(in the rows, 128 means zero)
Rotation paths and how fast each direction turns (deg/step):
Each turn is a multiple of 5 degrees from 10 to 175, or 0.
Each row of a path follows its step; steps can be skipped.

step 0: [122 134 135 140 115 128 138 113 126 130 145 126 124 124 136 124 125 138
 120 115 136 126 118 131 125 127 120 122 133 128 131 130 129 134 155 136
 137 133 129 134 133 131 122 137 116 134 129 113 126 117 124 119 122 119
 140 132 116 122 127 119 123 128 107 118 124 130 122 131]
step 2: [130 127 126 145 123 120 124 121 118 131 135 119 113 118 132 129 125 129
 119 136 130 115 132 136 132 112 146 121 125 124 125 144 132 138 144 138
 134 122 136 130 126 120 133 140 134 129 124 130 112 116 128 118 119 116
 140 118 124 123 129 132 135 127 124 135 118 137 138 127]
step 3: [129 122 133 149 128 109 123 127 138 125 143 122 120 120 129 117 140 142
 122 126 118 126 128 141 129 115 130 124 118 117 135 130 131 136 135 128
 130 121 135 113 126 128 139 130 114 128 127 111 126 122 133 130 129 136
 148 131 118 127 127 133 129 116 123 129 120 130 137 135]
step 4: [128 116 140 129 134 125 134 137 122 133 139 125 116 122 121 129 136 152
 131 132 130 123 136 134 142 129 135 125 127 126 128 135 112 137 136 124
 128 135 134 128 123 139 136 137 113 130 128 132 115 130 147 132 135 123
 138 129 127 109 122 133 129 122 128 123 115 143 140 133]
step 5: [133 128 130 126 119 124 136 121 125 126 137 125 108 112 124 130 125 135
 136 128 119 122 126 135 124 132 134 136 117 136 125 120 134 140 143 126
 136 130 132 123 137 123 120 129 113 119 120 128 122 116 140 134 126 128
 149 129 135 109 134 123 134 125 118 118 113 141 121 136]
step 13: [132 136 125 130 129 129 124 119 129 132 140 134 112 129 119 125 126 133
 120 129 132 111 125 126 130 119 140 137 117 129 135 135 114 128 135 146
 122 128 134 124 128 124 110 121 116 129 131 136 123 124 137 119 131 119
 143 115 126 120 125 108 134 111 142 133 121 127 129 126]
step 14: [119 127 128 126 130 125 123 118 142 132 133 120 116 125 129 121 127 128
 122 119 127 127 122 134 138 117 152 136 113 125 128 144 133 124 132 143
 132 118 134 105 124 134 131 132 122 116 127 138 136 124 125 118 142 132
 134 120 125 117 124 128 137 120 126 132 123 135 122 142]
step 18: [121 133 128 136 121 142 138 121 132 129 140 134 124 131 126 130 127 123
 121 118 122 115 128 134 117 117 134 131 133 120 148 141 126 137 141 116
 125 127 125 120 118 127 117 133 130 136 124 136 121 121 111 125 120 115
 134 129 117 115 135 106 121 123 133 125 117 127 132 133]
step 19: [126 138 120 137 124 123 132 134 141 130 137 128 125 122 116 125 136 140
 118 119 130 115 139 135 135 122 139 131 125 138 134 136 123 120 129 140
 112 114 124 119 115 129 121 128 119 125 118 125 132 123 117 116 123 119
 141 115 122 121 123 115 124 123 142 132 117 114 129 132]
step 25: [120 129 127 139 124 143 129 134 131 128 143 112 126 131 125 135 133 139
 122 118 134 116 135 127 131 125 145 122 112 124 133 125 124 116 136 145
 120 119 128 122 115 122 131 142 124 127 119 119 119 120 123 113 122 119
 132 125 135 119 114 122 125 128 134 137 129 134 115 136]
Speeds:
[127 129 128 127 128 126 129 133 127 124 131 127 131 130 129 129 127 126
 131 127 127 128 127 129 130 127 126 125 127 130 128 127 129 130 125 125
 132 128 129 130 128 129 127 126 125 128 128 131 127 126 130 124 131 129
 128 132 128 127 128 127 127 130 129 126 125 130 131 131] : 60
[127 126 132 127 127 129 128 127 128 127 127 128 131 131 129 130 127 127
 128 128 123 128 128 128 126 133 127 128 130 129 125 128 126 129 131 127
 127 130 126 129 129 128 124 128 125 129 122 127 127 130 128 130 128 129
 131 127 124 123 128 126 129 131 129 129 127 128 124 127] : 60
[130 129 128 129 125 127 129 125 131 128 127 130 130 126 129 130 127 128
 127 126 129 126 129 128 131 124 129 126 130 130 125 127 127 126 129 124
 125 126 126 132 128 131 130 126 130 131 129 129 131 130 127 124 127 130
 128 126 125 130 131 126 126 128 126 124 126 129 126 125] : 35
[129 129 123 129 124 129 128 129 130 123 128 128 130 128 129 125 125 128
 127 129 128 128 131 128 126 127 129 127 126 127 127 129 131 127 131 126
 130 125 127 125 131 128 125 132 129 130 129 132 126 130 127 130 128 130
 126 127 127 128 129 128 132 128 131 132 128 132 127 127] : 90
[127 126 128 128 129 126 125 128 127 130 128 129 130 128 129 126 128 124
 128 127 130 127 132 131 132 127 125 127 130 127 128 125 130 128 130 129
 128 128 126 131 127 129 126 130 130 126 126 125 123 125 130 131 131 129
 127 127 128 128 127 126 130 123 126 126 127 129 126 130] : 10
[131 130 127 128 129 131 123 130 127 128 130 128 125 129 130 126 127 126
 124 126 131 127 128 130 125 133 127 130 129 129 130 130 127 130 129 128
 129 128 128 131 128 127 132 128 129 124 125 129 128 129 128 126 126 130
 128 127 126 129 132 126 128 129 130 126 129 128 129 130] : 65

step 0: [141 128 130 130 140 123 123 131 117 123 125 120 120 125 130 136 137 131
 131 139 134 121 117 121 127 138 132 124 124 128 131 120 115 134 131 134
 139 124 143 127 136 147 130 133 134 121 113 118 126 126 132 134 141 114
 138 125 122 132 142 127 122 123 133 143 140 129 111 129]
step 5: [115 129 133 115 122 115 130 115 135 139 130 139 119 119 127 125 131 130
 128 123 125 141 135 131 123 144 140 133 114 127 111 125 125 139 125 124
 130 137 138 123 114 123 128 122 112 134 121 133 108 127 131 131 138 139
 122 123 127 127 135 135 122 131 124 131 118 127 136 133]
step 6: [134 133 136 131 122 138 142 133 117 123 135 114 137 124 123 126 135 132
 141 119 129 120 131 120 127 131 126 121 121 135 135 115 131 129 127 142
 126 152 122 125 120 129 118 137 132 130 126 117 126 143 128 133 118 116
 127 135 130 112 123 122 121 129 143 132 133 140 137 130]
step 8: [130 118 141 128 125 131 118 121 131 130 129 130 124 137 139 130 124 133
 126 133 122 140 109 121 117 137 136 121 123 124 114 133 121 144 133 134
 130 117 134 135 112 123 134 144 126 123 132 129 133 136 138 127 131 114
 128 130 136 121 114 131 138 121 134 114 133 120 126 115]
step 10: [129 123 133 133 124 129 116 137 125 121 140 116 132 119 106 128 127 131
 136 135 121 124 139 126 141 133 125 113 128 119 142 127 126 131 115 109
 117 118 126 125 130 131 136 145 127 136 132 114 125 123 124 136 133 133
 122 139 132 118 127 125 120 115 127 126 130 129 137 125]
step 13: [115 131 131 131 136 151 135 137 122 135 128 123 130 115 136 121 125 128
 127 125 117 132 134 136 124 145 108 128 120 127 130 122 141 116 130 120
 142 130 125 128 132 119 133 130 116 124 125 125 124 126 119 137 127 131
 118 127 126 128 121 138 120 130 107 117 131 125 121 131]
step 14: [136 120 125 126 106 133 124 123 119 123 136 127 130 129 119 125 118 113
 120 137 121 134 125 124 127 108 132 121 116 139 128 125 132 129 129 133
 110 130 128 126 131 113 121 134 121 132 139 111 127 124 125 119 135 131
 117 126 130 118 136 134 144 126 130 127 128 119 135 137]
step 18: [132 132 148 124 116 129 131 127 130 129 147 131 125 141 128 125 134 124
 144 126 128 121 127 123 131 121 134 117 129 127 139 113 138 110 139 129
 113 122 128 125 131 136 116 124 137 127 119 116 132 130 130 125 137 116
 137 130 128 124 126 139 125 139 136 120 126 115 131 120]
step 19: [125 120 121 145 134 127 133 140 139 141 121 126 132 132 125 124 113 139
 115 140 148 133 130 135 134 122 127 132 133 117 127 120 131 124 132 120
 130 123 124 134 130 128 126 129 123 121 120 118 139 145 126 124 130 133
 116 123 136 142 131 116 128 122 130 118 134 135 113 122]
step 24: [119 125 144 135 131 122 119 126 121 142 133 127 125 132 136 135 126 122
 123 117 119 128 126 117 125 128 118 144 140 132 114 128 138 127 131 133
 124 135 124 127 125 125 118 123 141 121 131 131 128 129 129 112 120 126
 116 155 121 131 121 134 133 136 134 137 132 120 130 140]
Speeds:
[130 128 125 130 127 127 126 129 127 128 127 127 128 130 131 128 128 129
 128 126 130 132 126 129 128 127 128 126 129 127 126 130 127 127 128 124
 127 130 127 129 131 132 127 126 129 128 127 126 132 128 131 130 131 126
 129 125 130 127 131 128 129 123 132 128 125 126 125 126] : 95
[123 129 127 127 127 128 125 129 129 130 128 126 126 126 127 125 123 131
 129 125 128 125 132 128 129 129 126 130 130 128 127 129 131 126 125 125
 128 125 128 126 130 131 128 128 129 127 127 127 131 128 129 125 127 125
 128 129 127 129 127 128 125 127 127 125 128 124 132 128] : 125
[132 125 129 128 124 131 126 128 128 131 128 126 130 128 125 125 128 130
 128 127 129 126 126 124 129 131 128 128 131 132 128 131 127 127 126 126
 125 127 129 128 124 127 128 128 133 128 131 127 127 129 128 129 132 124
 129 128 125 126 129 128 131 130 128 129 129 129 127 128] : 175
[129 127 128 128 128 129 128 126 128 128 128 127 125 124 125 125 130 131
 125 128 125 130 126 127 128 125 127 129 130 127 129 130 124 127 129 127
 126 126 130 130 130 126 127 128 128 125 130 127 129 128 127 131 123 132
 128 125 128 128 127 132 124 125 128 127 129 128 127 130] : 115

step 5: [112 130 138 127 130 140 139 130 121 131 111 129 125 117 117 136 124 123
 123 124 136 127 121 115 125 121 124 135 130 132 126 135 124 110 131 137
 127 112 132 125 125 102 115 123 131 129 128 133 134 114 130 117 123 119
 133 129 128 142 136 126 132 120 135 119 131 133 121 135]
step 6: [120 132 125 134 133 132 122 127 128 126 135 120 140 134 126 119 115 128
 121 128 136 137 129 125 114 124 134 116 120 148 127 123 140 119 139 141
 132 121 107 122 127 130 138 125 124 118 127 120 115 117 117 116 139 119
 129 120 139 129 128 122 133 136 142 122 123 128 127 120]
step 9: [133 114 128 133 121 130 122 123 137 123 148 119 113 124 137 131 143 108
 123 126 139 118 135 128 135 116 129 122 126 150 127 122 143 124 143 132
 132 130 120 120 118 136 132 117 125 131 125 129 132 131 134 138 114 124
 127 125 133 125 130 132 124 124 128 130 122 135 127 115]
step 12: [128 146 125 131 113 135 127 147 125 127 120 124 123 127 138 129 129 112
 119 132 136 124 137 131 130 131 135 125 119 144 129 118 138 127 144 134
 129 133 129 132 133 126 119 136 129 133 130 129 123 118 135 125 143 121
 145 113 131 141 134 134 141 141 132 127 135 127 134 128]
step 13: [115 119 124 124 117 138 144 123 116 127 128 122 132 135 123 129 121 121
 122 127 134 136 113 132 123 134 129 115 135 132 136 135 125 116 116 133
 123 111 125 121 129 128 128 122 126 135 137 134 132 139 141 110 132 127
 141 119 122 129 126 125 141 136 127 128 116 114 125 143]
step 14: [126 125 121 131 125 122 100 115 115 133 130 125 119 135 124 120 138 122
 120 139 133 130 123 125 120 112 127 124 129 134 144 126 130 114 122 131
 131 118 118 123 135 137 130 143 117 128 118 135 133 129 125 122 135 124
 118 135 131 133 135 126 133 137 137 126 129 147 119 130]
step 19: [134 128 134 134 134 131 131 133 125 115 134 122 135 129 121 133 131 130
 107 138 134 132 127 117 116 127 133 112 128 125 134 129 119 119 128 147
 115 124 131 130 126 121 134 126 134 126 132 141 126 119 140 107 139 130
 120 120 148 141 136 126 135 121 123 129 129 132 120 133]
step 22: [122 129 130 126 128 127 132 121 115 141 149 118 121 126 120 144 130 124
 124 122 129 126 139 129 136 114 130 125 134 124 136 130 132 128 114 140
 131 121 122 121 134 138 122 128 131 138 130 129 129 135 129 124 116 123
 124 132 141 142 139 136 136 122 123 116 132 143 121 107]
step 23: [123 121 131 139 131 123 124 119 136 135 133 133 121 112 126 140 122 114
 129 130 144 125 131 128 117 120 119 141 119 136 108 126 137 115 138 133
 136 113 127 121 135 115 116 122 124 126 132 129 115 125 125 134 110 133
 127 133 121 137 124 137 129 130 135 133 118 131 129 130]
step 26: [130 114 131 135 115 123 129 135 136 125 122 123 113 115 116 119 116 121
 127 126 138 124 122 120 122 131 140 127 130 148 142 137 128 110 129 130
 131 127 113 135 123 126 128 135 119 117 140 124 120 127 144 128 138 122
 140 132 130 134 134 132 132 132 134 133 132 123 130 139]
Speeds:
[127 128 126 128 130 129 129 128 128 127 124 127 129 128 129 127 127 128
 126 130 127 129 127 126 126 129 125 122 131 131 133 128 128 128 126 127
 129 127 126 131 130 130 127 128 126 126 127 128 126 129 133 125 131 129
 126 126 125 128 128 128 127 127 133 129 130 128 130 126] : 55
[130 128 126 131 124 129 128 131 127 128 126 128 129 130 128 128 128 126
 131 127 129 127 127 125 129 131 129 130 126 132 125 127 126 129 128 128
 126 131 124 126 131 127 131 124 124 131 129 128 128 130 128 127 128 128
 125 126 127 128 124 126 130 128 125 129 130 127 129 125] : 125
[129 127 131 127 130 127 128 130 127 130 127 128 128 130 132 127 128 125
 125 129 127 132 132 128 125 128 127 126 126 126 125 125 126 126 126 128
 126 129 129 125 128 127 130 129 128 128 129 129 124 127 126 126 124 130
 128 125 126 125 130 128 128 127 128 134 126 127 127 129] : 175
[129 125 128 131 127 132 126 129 130 131 130 128 129 130 129 128 130 127
 127 129 129 127 125 127 130 128 130 128 129 127 129 129 125 124 128 128
 127 128 129 131 129 129 129 128 130 129 129 127 130 130 128 128 133 127
 126 130 131 126 132 127 126 132 129 133 125 126 130 128] : 60
[128 132 129 133 128 125 129 125 125 129 128 131 126 131 126 130 127 130
 126 126 130 128 127 126 127 125 129 126 129 128 125 130 128 132 128 128
 127 130 130 132 128 128 124 126 125 126 130 126 128 130 127 126 127 131
 127 127 131 125 130 126 128 127 130 129 130 127 126 129] : 20
[129 129 131 132 128 128 128 128 130 130 127 126 125 125 129 130 126 130
 128 127 125 128 129 127 131 126 125 126 130 133 128 130 126 131 129 128
 128 126 122 127 126 125 127 128 129 128 127 123 127 126 127 127 128 125
 130 129 128 126 128 129 127 128 126 129 123 127 127 126] : 20
[125 128 131 129 127 131 129 128 127 128 128 129 131 126 125 131 126 131
 131 131 128 130 131 127 127 129 127 129 132 125 126 124 128 126 129 128
 129 126 126 130 131 129 125 125 129 131 129 126 131 130 127 128 126 127
 132 127 125 126 127 127 128 130 129 128 129 129 133 130] : 145
[128 128 127 131 131 127 125 128 127 124 125 127 129 127 126 127 128 127
 127 131 128 132 126 131 126 125 125 127 127 128 124 127 125 127 129 128
 125 123 128 129 127 127 129 125 129 130 129 129 128 125 127 132 130 127
 125 128 131 128 125 126 125 126 129 126 127 131 129 126] : 80

step 1: [130 129 130 123 126 120 128 129 142 127 113 141 137 132 127 136 122 124
 144 113 130 132 134 132 143 130 136 137 122 141 134 133 116 131 138 135
 138 132 131 133 140 139 139 133 123 129 115 116 120 135 126 122 134 123
 119 126 124 124 129 137 118 137 146 135 123 123 126 123]
step 6: [142 119 120 135 120 131 124 137 123 130 124 118 133 132 142 133 132 124
 132 136 118 124 130 129 136 130 134 135 139 119 129 122 132 138 135 138
 132 130 111 126 131 122 123 137 122 125 108 119 131 138 126 132 137 133
 135 135 116 114 119 130 117 150 135 120 130 129 130 133]
step 8: [121 145 125 123 125 114 131 138 141 117 126 139 132 120 130 142 118 139
 124 128 122 134 128 122 125 125 129 136 129 123 136 141 124 144 138 123
 122 131 127 128 121 117 138 121 111 132 131 128 135 136 122 136 123 132
 122 138 112 134 129 130 114 132 126 133 116 136 134 134]
step 10: [130 123 126 125 125 111 126 123 127 131 142 113 121 131 135 131 113 120
 128 136 128 131 113 132 133 135 125 138 128 129 111 121 143 131 134 129
 132 133 126 142 118 121 141 122 119 123 120 123 126 129 118 129 130 119
 126 109 123 132 131 128 123 148 123 130 134 117 132 135]
step 14: [116 125 124 109 115 127 124 127 126 123 121 107 142 140 135 133 136 122
 136 119 119 133 130 124 142 128 134 141 128 123 120 122 128 137 127 134
 135 123 123 127 139 125 132 141 119 127 128 121 125 131 126 141 135 122
 139 135 123 130 125 139 128 145 130 117 126 129 134 140]
step 17: [128 121 124 126 125 117 149 123 124 144 123 121 130 132 136 125 125 121
 146 134 124 136 145 140 133 118 129 134 129 128 126 138 140 132 132 140
 129 122 130 134 133 132 137 132 121 113 119 112 130 130 139 135 121 133
 118 127 121 116 116 136 128 135 131 125 129 136 135 135]
step 19: [125 130 116 123 133 121 122 138 133 116 132 136 122 123 134 134 119 133
 134 129 122 139 137 129 127 139 131 145 118 122 132 142 125 140 145 119
 127 127 131 131 136 128 131 144 133 124 116 124 123 135 121 121 131 122
 140 135 127 127 130 118 117 138 138 113 122 142 120 122]
step 20: [123 117 132 124 133 121 136 123 129 121 135 127 133 134 123 124 129 122
 129 137 127 136 125 132 140 131 124 134 124 129 131 151 127 131 135 123
 118 117 124 140 122 129 157 120 115 122 133 126 127 127 120 129 125 124
 125 128 115 120 126 132 102 122 123 129 120 129 135 131]
step 26: [129 129 123 121 117 122 119 147 126 114 122 128 130 132 137 139 139 120
 132 125 123 130 132 131 131 140 117 134 129 128 126 121 129 154 135 120
 122 136 127 126 124 117 135 126 114 120 136 126 133 124 123 139 142 126
 120 123 128 132 134 133 128 141 131 129 142 138 129 139]
step 27: [118 117 122 116 120 126 129 137 132 122 130 131 124 131 132 129 126 116
 131 137 118 133 146 133 145 126 138 132 133 116 128 132 133 136 146 130
 115 141 122 139 134 126 124 136 121 129 111 119 117 133 123 131 132 135
 134 133 130 131 118 115 121 124 137 125 120 133 133 117]
Speeds:
[128 131 126 132 130 129 126 130 126 126 127 132 130 126 127 129 125 126
 126 125 126 129 126 129 127 127 128 132 129 127 129 124 128 130 128 132
 130 129 130 125 127 129 128 132 127 129 127 130 129 129 124 130 132 131
 127 132 129 126 129 130 127 126 130 129 127 128 126 130] : 140
[126 131 128 125 129 129 130 129 125 131 130 133 128 130 129 130 127 130
 129 130 128 130 127 127 127 128 124 132 129 129 129 131 126 125 130 130
 127 129 126 129 131 130 126 130 129 126 127 130 129 128 130 131 127 129
 126 125 129 127 126 126 131 127 130 126 130 128 125 126] : 175
[125 126 130 124 131 129 127 131 128 127 128 127 129 128 128 132 127 126
 126 130 128 130 129 126 131 126 128 129 124 124 127 126 129 129 128 130
 128 127 128 130 125 125 127 127 131 128 127 127 131 128 130 129 125 126
 127 128 128 128 133 130 128 123 129 130 130 127 128 126] : 60
[124 128 126 125 130 129 126 131 128 129 131 126 129 126 127 129 127 130
 127 129 128 127 124 130 128 129 130 130 132 127 127 126 126 125 126 126
 126 128 127 130 128 126 126 124 127 129 127 128 128 130 126 130 126 131
 129 132 126 126 125 128 129 132 129 129 127 125 130 130] : 175
[126 127 129 126 126 129 126 128 131 124 127 131 132 131 130 127 129 131
 126 128 126 126 128 127 133 126 130 127 126 132 130 130 128 126 125 126
 130 132 126 128 127 127 131 130 127 127 128 128 129 131 129 131 131 129
 129 130 128 131 126 125 128 126 128 129 128 128 126 128] : 55
[126 128 131 127 127 126 129 130 131 129 128 129 128 127 133 126 132 126
 129 128 128 130 126 127 127 129 133 129 131 125 129 127 129 126 128 128
 130 128 127 125 129 125 130 129 135 125 129 129 127 126 125 127 130 128
 125 126 127 128 126 127 128 129 129 128 130 127 128 130] : 90
